[[ 12  -2 -10  63]
 [ 20 -12   5  -6]
 [  9  -2   8 -75]
 [ 23  -3  11  96]
 [ -5   7  17  67]
 [ 17  -6   9 -80]
 [ -5   4  13 -75]
 [ 26   2   8  28]]
->
[[ 26   2   8  28]
 [ -5   4  13 -75]
 [ 17  -6   9 -80]
 [ -5   7  17  67]
 [ 23  -3  11  96]
 [  9  -2   8 -75]
 [ 20 -12   5  -6]
 [ 12  -2 -10  63]]

[[-53 -49  -7 -16  79  51   6 -12  43  21   7  26 -18 -43]
 [ 70  77   8 -21 -69 -41   7 -24 -36 -36   1 -28   5   9]]
->
[[ 70  77   8 -21 -69 -41   7 -24 -36 -36   1 -28   5   9]
 [-53 -49  -7 -16  79  51   6 -12  43  21   7  26 -18 -43]]

[[-45 -59  23  98 -47   2  25  28  60 -99]
 [ -9 -37 -21  74 -58  28  -1  47  54 -93]]
->
[[ -9 -37 -21  74 -58  28  -1  47  54 -93]
 [-45 -59  23  98 -47   2  25  28  60 -99]]

[[ -75  -61  -90  -90  -89  -76  -14  -71  -93  -67]
 [ -40  -30  -51  -52  -51  -41  -64  -37  -55  -34]
 [  52   37   74   76   75   53  -50   47   80   43]
 [  46   36   68   68   67   46 -104   43   68   40]
 [ -48  -37  -60  -60  -59  -48  -60  -44  -62  -42]]
->
[[ -48  -37  -60  -60  -59  -48  -60  -44  -62  -42]
 [  46   36   68   68   67   46 -104   43   68   40]
 [  52   37   74   76   75   53  -50   47   80   43]
 [ -40  -30  -51  -52  -51  -41  -64  -37  -55  -34]
 [ -75  -61  -90  -90  -89  -76  -14  -71  -93  -67]]

[[ -41  -95  -88   62   36  -70    8  -22 -101   49]
 [ -87   24   -5   88  -35  -75   39  -69  -88   54]
 [ 101   62   18   74  -53   42   94  -91   -3  -37]
 [ -49   22   44  -27  -21  -90   10  -29  -66  -21]
 [ -57  -36   96  -39  -76  -74  -68   -3 -101  -12]
 [  -5   20   29   92    3  -33   74    7  -17   40]
 [ -47   68  -82   39  -42    7   62   63   92  -17]
 [ -91  -91  -37  -36   54  -19   33  -56  -24  -20]]
->
[[ -91  -91  -37  -36   54  -19   33  -56  -24  -20]
 [ -47   68  -82   39  -42    7   62   63   92  -17]
 [  -5   20   29   92    3  -33   74    7  -17   40]
 [ -57  -36   96  -39  -76  -74  -68   -3 -101  -12]
 [ -49   22   44  -27  -21  -90   10  -29  -66  -21]
 [ 101   62   18   74  -53   42   94  -91   -3  -37]
 [ -87   24   -5   88  -35  -75   39  -69  -88   54]
 [ -41  -95  -88   62   36  -70    8  -22 -101   49]]

[[ 87  87  86 -83 -10 -77  92 -71  86   0]
 [ 89  89  89 -76   1 -69  97 -63  88   0]
 [-28 -28 -28  18   1  17 -29  16 -28   0]]
->
[[-28 -28 -28  18   1  17 -29  16 -28   0]
 [ 89  89  89 -76   1 -69  97 -63  88   0]
 [ 87  87  86 -83 -10 -77  92 -71  86   0]]

[[  11  -46  -23   39  -22  -92  -68  -46]
 [  59  -21   68  -49    7   25 -101  -40]
 [ -91    7   34   42   -1   18   88   76]
 [  41  -26  -83   64    7   33  -71  -29]]
->
[[  41  -26  -83   64    7   33  -71  -29]
 [ -91    7   34   42   -1   18   88   76]
 [  59  -21   68  -49    7   25 -101  -40]
 [  11  -46  -23   39  -22  -92  -68  -46]]

[[ 50 -14  66  30]
 [-72 -35  16  13]
 [ 69 -60   8 -45]
 [ 60  74  69  75]
 [ 17  53 -42 -26]
 [-53  15  76 -12]
 [ 38 -37 -74   0]
 [ 50   6  -6   6]]
->
[[ 50   6  -6   6]
 [ 38 -37 -74   0]
 [-53  15  76 -12]
 [ 17  53 -42 -26]
 [ 60  74  69  75]
 [ 69 -60   8 -45]
 [-72 -35  16  13]
 [ 50 -14  66  30]]

[[ 71  69 -38  68  66 -22]
 [-13 -20   0 -53 -16  -7]
 [-61 -53  53 -19 -52  37]
 [-81 -67  79   9 -67  57]
 [105  87 -99 -11  87 -72]
 [-66 -65  37 -64 -62  20]]
->
[[-66 -65  37 -64 -62  20]
 [105  87 -99 -11  87 -72]
 [-81 -67  79   9 -67  57]
 [-61 -53  53 -19 -52  37]
 [-13 -20   0 -53 -16  -7]
 [ 71  69 -38  68  66 -22]]
